(in the rows, 128 means zero)
name the system of each run
duku, path 1 (11 x 20)
[[123 151 109 111 117 131 126 135 106 109 101 161 125 185 156 155 166 136
  148 145]
 [124 104 127 152  89 150 122  97 116 121 124 119 177 141 157 158 120 161
  147 132]
 [102  90 125 158 127  74 130 110 128 130 135 104 160 116 140 139 131 116
  115 143]
 [111 135 129 114  84  74 112 102 144 120 140 153 106  88 116 121 116 102
  113 128]
 [119 126 155 105 116 120 122  93 120 123  75 146  99 128 105 115 150 103
  130 111]
 [ 91 122 150 105 119 160 141 135 120 128 102 105 117 105 128 142 164 126
  163  93]
 [125 121 168 126 140 136 135 136 120 128 151 107 172  91  90 143 161 124
  153 127]
 [116 158 144  97 140  89 132 154 120 112 157 138 160 130 106 153 160 113
  134 140]
 [146 151 141 101  87 112 125 125 119  91 128 157 158 163 116 150 141 140
  134 127]
 [125 101 128 135  94 107 149 125 109 112  99 128 155 161 141 151 163 153
  131 130]
 [102  94 123 143  77  97 133 117 115 131 134 131 158  96 132 150 146 147
  136 144]]
duku, path 2 (11 x 20)
[[133  99 124 167 141 167 120 114 167 138 106 145 143 140 153 133 146 125
  115 172]
 [ 99 105  87 131 137 146 112 132 126 150 147 143 152 107 176 139 105 100
  103 110]
 [150 131 116 140 138 112 101  95  94 107 139 114 119 128 114 107  83 113
  113  81]
 [125 142 132 134 153 107 140 122 152  93 107  99  54 131 124 106 134 154
  133 108]
 [128 116 146 123 145 179 147 141 187 148 119 141 116  83 116 118 134 168
  128 152]
 [126 119 124 102 173 162 140 166 114 192 134 150 168 119 123 129 115 109
  107 134]
 [162 176 107 115 121 126 123 159  73 133 165 110 125 167 125 124  82 113
  131  94]
 [175 151 124 186 131 123 134 128 130  82 125  91  84 187 124 113 135 160
  141 138]
 [115 108 106 172 141 161 133 135 204 131 127 140 112 109 167 132 151 170
  124 193]
 [119  92 100 125 154 159 102 115 139 189 139 179 182  93 150 128  78 105
   84 152]
 [138 142  97 107 144  98 105 116  67 140 134 115 106 159 146 104  51  82
   99  59]]
Keze, path 3 (11 x 20)
[[187 103 126 160  89 127 127 126 134 120 123 153 184 182 121 124 127 106
   76 143]
 [133  98  73 154 108 105 128 139 116  92 113 150  92 135 151 115 144 111
   79  78]
 [131 112 140 138 145 105 113  70 113  83  92 135  86 107 100 109 136 158
  141  98]
 [ 68 115 155 109 193 119 125  94 152 137 102  94 121 108 147 132 125 124
  142 123]
 [112 143 172  74 135 137 130 134 150 163 152 130 163  86  97 128 101 107
  126 128]
 [139 169 139  97 117 117 146 176 121 163 133 140 124 164 104 126 140  85
  122 153]
 [135 147 110 132  83 155 143 180 109 119 141 138 104 126 120 143 179 135
  153 129]
 [143 112 125 175 132 136 125 118 109 101 130 128 157 145 124 153 168 167
  154 157]
 [106  95 101 146 132 107 118 108 126 114 148 131 180 123 168 154 108 149
  113 127]
 [140 121 131 107  93  80 123  94 133 118 118 143 143 140 127 118  76 139
   98 106]
 [117 116 139 112 110 105 153 124 152 131  78 117  74 140 134 100 129 113
  109 105]]
luvor, path 4 (11 x 20)
[[114 141 129 115  87 146 144 126 121 127 125 114  87 105 133 131 119 176
  172 111]
 [146 108 166 147 168 162 149 137 126 145 107 111 151 132  94 127 159 148
  143 154]
 [104 116 122 123 117 111 143 163 144 171 159 135 168 104 138 143 126 108
  109 160]
 [156 143 121 136 108  87 103  91  92 133 137 154 138 155 111 117  84 110
  121 143]
 [114 134 103 169 118 113 124 116 119 104 112  91  67 163 168 123 137 121
  146 126]
 [136  98 137 173 132 187 115 113 165  98 139 114 138  88 128 136 142 151
  133 120]
 [109 109 135 102 188 127 126 138 165 131 123 161 172 113 124 134 145 106
   82 127]
 [111 160 125  59  92  92 123 121 119 140 137 154 120 126 134 125  75 113
  116  95]
 [153 164 144 127 115 128 140 124  88 116  98  90  61 171 108 105 123 136
  165  97]
 [128 114 133 168 130 190 155 182 144 129 144  91 112  95 124 137 184 155
  158 139]
 [130 103 128 124 169 147 123 143 132 159 156 185 216  91 102 149 144 138
  109 174]]
rirog, path 5 (11 x 20)
[[112 133 112 142 152 131 133 146 121 142 150 121  83  77 116 116 132 152
  145 139]
 [122 148 122 129 161 135 114 129 116 175 154 134 127 109 117 116  95 108
  134 154]
 [133 157 122 119 127 136 126 146 125 154 137 110 114 162 153 117  92  86
  119 121]
 [160 138 116 161 116 177 115 132 147 106 124 117 102 163 151 119 117 112
  122 119]
 [133 107  90 161 165 172 111 129 143 108 122 148 114 118 154 124 139 144
  112 118]
 [124 123  94 115 164 136 103 109 119 129 146 167 136  94 138 125  88 150
  114 101]
 [132 150 129  95 150 113 125 104 119 141 118 116 104 146 133 105  53 157
  128  97]
 [147 152 136 131 127 153 150 149 150 133 122  82  61 136 127  98  94 156
  141 107]
 [154 126 108 170 167 183 136 162 143 148 141 130  83  98 108 101 136 142
  127 148]
 [135 140  71 134 173 141 112 159  97 170 165 170 118 105 132 115 104 110
  108 139]
 [139 171  88 116 131 124  99 115  87 148 146 129 107 169 161 118  47 113
  128 110]]
Keze, path 6 (11 x 20)
[[139  59 124 183 140 171 139 110 109 130  64 114 141 157 146 130 168 152
  126 125]
 [112  63 106 169 168 107 121 110 106 133 150 117 163  63 124 120 112 139
   97 102]
 [118 158 130 107 142  39 109  85 123 124 142 145 112 116 107 106  77 115
  114 134]
 [ 94 172 152  78  91 124 131 119 168 130  99 117  59 135 145 119 120 100
  147 121]
 [140 119 185 131 123 207 139 140 156 142  99 108 131 120  99 130 177 106
  151 135]
 [129 105 115 158 185 153 126 173 103 144 160 136 184 114 112 146 173  93
  113 147]
 [139 162  86 112 125  83 103 142  71 105 186 168 155 126 118 145 112 140
  134 113]
 [129 166 124 105  83  88 138 112 117  93 108 111  95 196 158 139 111 175
  163 112]
 [120  84 159 138 105 166 167 131 187 122  89  86 128 126 150 135 141 181
  132 123]
 [141  62 132 154 173 135 139 126 160 161 119 163 187  93 109 117 138 134
   75 161]
 [114 127  76 109 132  74 104 122  79 163 145 193 117  99 125 108  96  87
   92 123]]
tib, path 7 (11 x 20)
[[165 157 162  98  76 121 158 143  97 104 102  97  80 160  85 113 127 152
  162  79]
 [113 140 144 147 161 144 173 179 155 126 122  79  74 110 115 126 190 173
  173 158]
 [103 103 103 137 194 105 135 155 149 168 156 185 160  66 111 129 158 151
  107 196]
 [121 124  98  98 103  42 115 110  69 152 139 187 193 162 140 144  90 109
   92 135]
 [156 148 154 131   4 111 134  97 103 107 119  89 139 200 148 147  89 143
  165 118]
 [138 103 168 210 114 190 147 127 216  94  98  58  96 135 140 126 186 144
  149 167]
 [ 77  64 103 163 203 147 107 138 198 133 137 172 130  26 134 120 186  81
   68 148]
 [112 101 106  67 127  51  85  84  50 136 130 212 161  88  96 119  95  68
   77  60]
 [135 175 191  60  36  82 147  94  51 100  92  59 108 195 107 137  87 137
  193  44]
 [135 158 221 150 130 200 192 175 206 115 102  23  83 128  97 129 197 186
  213 168]
 [ 89  86 103 148 252 146 153 212 208 172 151 190 155  49 107 127 233 121
   72 221]]
luvor, path 8 (11 x 20)
[[112 121 138 130 141 143 104  77 126 143 113 121 136 125 148 130  87 131
  140 126]
 [121 123 142 140 150 132 134 130 146 127 125  77 117 139 138 117 108 107
  116 103]
 [150 139 125 137 126 149 127 156 163 118 162 128 118 105 112 117 114 121
  111 117]
 [134 150 111 112 159 150 115 146 133 129 132 171 116 130 123 123 132 119
  121 134]
 [107 143 107  98 134 145 124 130  97 149 121 138 116 129 153 138 105 143
  152 109]
 [132 131 136 130 148 139 141 129  94 142 125  88 128 141 123 125 103 163
  155 113]
 [139 124 127 149 145 135 156 164 151 147 150  99 130 126 126 123 119 158
  123 154]
 [149 129 113 138 132 143 124 134 148 159 142 166 147 127 126 122 102 133
  106 167]
 [122 126  96 135 134 127 111 108 105 160 109 148 109 148 159 116  91 111
  116 133]
 [123 121 113 158 135 144 116 102 111 132 127  90  87 121 149 112  90 134
  142 102]
 [133 123 131 159 185 164 128 134 164 122 140  97 110 104 125 114 122 137
  127 126]]
Girof, path 9 (11 x 20)
[[109 179 118 103 180 115 115 146 100 104 160 120 127 141 128 148 141 128
  164 122]
 [143 153 146 129 133 147 128 109 118 127 144 109 137 142 123 141  96 197
  180 153]
 [137 109 125 151 142 140 157 144 166 149 109 110 135 163 162 124 114 176
  117 169]
 [139 106  75 136 101 128 140 158 129 157 146 168 141 115 152 124  99 145
   85 132]
 [133 131  84 131 124  72 114 116  72 133 116 160  94 144 130 106 106 110
  113 115]
 [109 141 114 150 112 127 109  94 102 120 111  97  49 118 139 113 117 120
  163 105]
 [145 115 150 171 158 192 114 101 161 142 110  98  98 107 120  97 115 112
  127 131]
 [132 141 125 107 170 175 119 160 185 133 146 138 138 127 137 120 111  87
   85 112]
 [164 182 122  70 127 127 119 156 100 103 157 160 145 156 107 132  97 126
  119  75]
 [152 162 127 124 145 123 145 142  84  90 111  97  90 179 117 133 140 184
  173 104]
 [135 106 115 176 168 186 151 149 137 143 127  96 114 108 137 127 137 207
  158 154]]
tib, path 10 (11 x 20)
[[136 160 132 115 121  98 100  99 153  97 107 134  77 167 136 101 101  65
  101 104]
 [112 152 139 105 106 185 121 114 127 142  87 127  51 113 131 114 128 115
  169 106]
 [128 110 139 149 197 180 137 142  88 165 104 100 108 108 103 111 152 128
  153 130]
 [115 144 114 114 186 130 124 170 100 147 189 122 166  95 116 146 123 112
  132 120]
 [164 184 127  92 132 112 108 130 105 103 161 166 172 168 110 143  98 146
  134 128]
 [140 156 116 113 110 150 143 143 140 107 110 123 120 200 177 146 119 184
  145 126]
 [151  98  97 172 126 186 146 151 167 143 129 128 114 120 156 116 117 187
  119 148]
 [134  94  71 184 167 107 111 129 134 136 147 138 116 109 149 104  98 115
   74 138]
 [126 151  97 132 106  90  80  75 104 124 149 143 103 124 146 116  55  97
  125 111]
 [136 164 166 127 121 157 104  67 121 123  93  88  83 171 139 111  81 116
  169 121]
 [112 138 155 138 182 227 128 146 168 159 116  82 101 114 145 124 134 107
  158 137]]
Girof, path 11 (11 x 20)
[[149 146 143 109 153 156 129 135 133 152 126 152 140 139 110 120 116 141
  133 149]
 [123 144 114 104 131 133 143 161 116 138 128 117 136 167 161 142 113 136
  132 118]
 [161 127 111 153 108 123 135 134  90 125 143 115 134 145 125 125 106 162
  137 121]
 [131 120 101 169 149 119 131 128 134 121 122 128  98 137 146 117 135 148
  123 152]
 [119 119  98 132 133 155 110 113 138 151 133 160 113  98 150 120 102 136
  122 138]
 [131 133 119 111 144 120 118 110 117 143 107 135 112 151 139 109  85 108
  110 111]
 [133 144 122 126 107 134 131 137 122 116 130  97  80 133 132 113 105 122
  132  84]
 [165 132 134 155 148 162 129 142 129 118 125 116  97 126  98 102 135 131
  129 120]
 [127 144 111 123 185 175 123 162 143 134 141 140 119 123 136 129 136 124
  128 132]
 [141 157 115  99 156 144 119 136 100 140 150 141 153 146 133 134  83 145
  133 113]
 [146 156 115 129 133 108 140 135 105 118 130  99 107 176 141 127  93 169
  143 117]]
rirog, path 12 (11 x 20)
[[118 154 139  88 184 153 113 126 140 131 136 142 113  99 107 121 107 135
  139 109]
 [146 158 138  88 161 156 140 158 120 155 128 123 122 150 115 114  96 142
  129 109]
 [175 153 116 134 127 160 149 174 113 135 144 112 114 159 121 116 106 163
  129 116]
 [164 135  85 174 142 147 135 156 121 129 153 133 114 142 137 121 119 167
  125 152]
 [122 130  71 154 138 131 116 131 123 151 163 150 117 112 166 127  89 152
  124 154]
 [112 128  95 141 122 134 109  97 131 163 135 124 105 125 172 116  56 129
  121 132]
 [124 119 114 150 128 153 118 106 157 139 109  92  69 128 162  97  75 113
  111 102]
 [137 122 115 158 159 170 108 119 161 117 119 123  65  97 126  91 120 106
  107  97]
 [130 141 100 114 197 162  97 131 121 125 132 164  85  99 117 103 120 109
  114  96]
 [140 177 109  86 183 155 107 133  93 134 140 141 101 143 127 117  77 131
  137  83]
 [163 178 122 118 171 175 132 148 123 126 140  91  98 173 142 116  73 169
  146  98]]

runs to name
path 13 (2 x 20)
[[141 172 130 112 129  89 120 126 119 107 139 150 103 137  99 123 130 129
  141 138]
 [130 142 143 111 116 142 135 119 145 120  95 139 118 163 138 136 137 152
  145 146]]
 | duku
path 14 (2 x 20)
[[146 110 165 123 106 144 154 123 162 117  99 107 115 128 108 113 124 157
  120 107]
 [115  98 125 129 136 140 165 177 139 163 126 129 125  93 113 122 166 131
  113 135]]
 | duku
path 15 (2 x 20)
[[116 124 124 114 160  73 123 128 134  97 112 139 159 170 141 140 147  96
   90 114]
 [110 134 132  67 100 116 137 133 125 101 112 159 113 103 116 135 137 146
  120  64]]
 | Keze
path 16 (2 x 20)
[[ 74  84 160 177 170 137 115  90 142 137 125  82 170  94 139 147 166  99
  151 163]
 [ 76 146 142  86 136  96  95 120 164 116 182 132 164  75 131 148 118  62
  116 117]]
 | duku
path 17 (2 x 20)
[[149  82 159 138 122 122 124  80 140  95  80 160 129 101  81 108 163 135
  107 112]
 [ 64  92 127 116 191  96 122 109 107 143  91 134 121 104 136 129 161  88
  111 113]]
 | Keze
path 18 (2 x 20)
[[167 168 155 126  66 127 126 134 137  99 170  69 133 150 119 124  69 126
  136  89]
 [192 141 137 171 131 144 143 153 164  76 111 127  94 169  94 111 175 154
  118 141]]
 | Girof
path 19 (2 x 20)
[[130 114 137 111  77  88 157 122 130 124  93 118 139 181 152 133 114 153
  115 121]
 [133 104 142 162  63 132 161 144 169 135 120  94  98 113 126 122 141 139
  127 145]]
 | tib
path 20 (2 x 20)
[[141 142 133 119  95 181 147 154 133 147 127 110 120 139 135 137 117 169
  155 128]
 [152 100 121 144 154 159 149 161 104 168 123 133 157 136 114 122 139 142
  115 145]]
 | luvor
path 21 (2 x 20)
[[121 127 145 140 119 126 133 140 149 152 144 109 146 124 126 127 127  85
  114 150]
 [132 146 119 132 116 125 110 137 125 113 142 141 120 134 126 125 137  74
  113 117]]
 | duku
path 22 (2 x 20)
[[111 120 140 113 142 127 136 156 160 122 156 129 191 117 132 156 149 114
  110 133]
 [146 134 119 107 105 102 122 140 109 105 152 167 171 137 110 139 123 116
  100 106]]
 | duku
path 23 (2 x 20)
[[105 141 147  69 155 168 126 163 159 109 165 131 183  98 133 159 130 127
  119  77]
 [187 137 162  94 145 138 137 119 134 125 114 157 184 176  96 123  95 168
  108 130]]
 | rirog
path 24 (2 x 20)
[[126 130 142  70 143  73 173 164 130 153 106 124 111 137 106 101 103 139
   92  99]
 [120 140 136  97 115 120 167 161 141 159 105 146  61  90  91 106 157 155
  140 145]]
 | Keze
path 25 (2 x 20)
[[104 128 140 115 121 117 137 116 146 101 104  95 112 147 155 136 126 129
  131  98]
 [135 113 158 138 127 161 129 119 164 106 122 120 127  96 105 124 149 143
  136 127]]
 | rirog
path 26 (2 x 20)
[[ 84 112 148 118 120 112 123 122 106 145 136 109 171 108 128 152 150  76
  135 120]
 [135 128 171 123 106  98 121 108 138 103 129 105 172 157 110 143 140  76
  117 124]]
 | rirog
path 27 (2 x 20)
[[ 61 139 143  80 170 127 132 141 115 164 126 122 121  83 130 138 145  94
  150 121]
 [154 146 162  86 135 133 134 140  79 162 140 151 177 128  68 132 123 128
  142 128]]
 | tib
path 28 (2 x 20)
[[151 101 144 141  75  84 114 109 151  91 146 143 141  90  78 110 133  73
   76 101]
 [113 147 128 114 116  82 104 120 138  70 113 169  69 114 103 118 193  70
  122 112]]
 | luvor
path 29 (2 x 20)
[[106  58 106 147 189 150 129 126 126 166  90 161 166 112 149 125 148 109
   78 127]
 [130 115 111 106  76  92 119 131  72 134 170 131 163  98 117 129  82  95
  100  60]]
 | tib
path 30 (2 x 20)
[[111 129 147 128 168 133 149 117 112 138 104  73 175 204 178 162 111 178
  164 144]
 [146 120 134 144 114 192 141 168 207 149 177 116 174 110 148 139  96 150
  104 159]]
 | tib
path 31 (2 x 20)
[[149 145 142 133 111 181 112 135 149 148 156 127 193 163 146 150 106  93
  124 153]
 [148  98 106 143 111 135 138 141 150 111 106 135 166 185 170 136 131 124
   82 119]]
 | rirog
path 32 (2 x 20)
[[122 121 114  92 185 151 131 127 147 138  98 167 129 130 144 121 110 170
  111 118]
 [107 129 130  79 125 135 148 135 126 181 107 125 107 123 150 113  73 153
  125 107]]
 | luvor
path 33 (2 x 20)
[[119 122 108 128 152 123 148 154 143 155 140 129 108 102 136 112 109 155
  116 134]
 [147 141 116 130 114 131 121 125 116 163 142 140 108 113 116 104  80 125
  123 135]]
 | rirog
path 34 (2 x 20)
[[121 125 139  85 159 165 162 171 137 195  99 173 115  96 101 119 155 158
  130 160]
 [107 136 135  93 113 124 143 132  76 228 128 141 143 108 118 124  89 125
  153 160]]
 | luvor
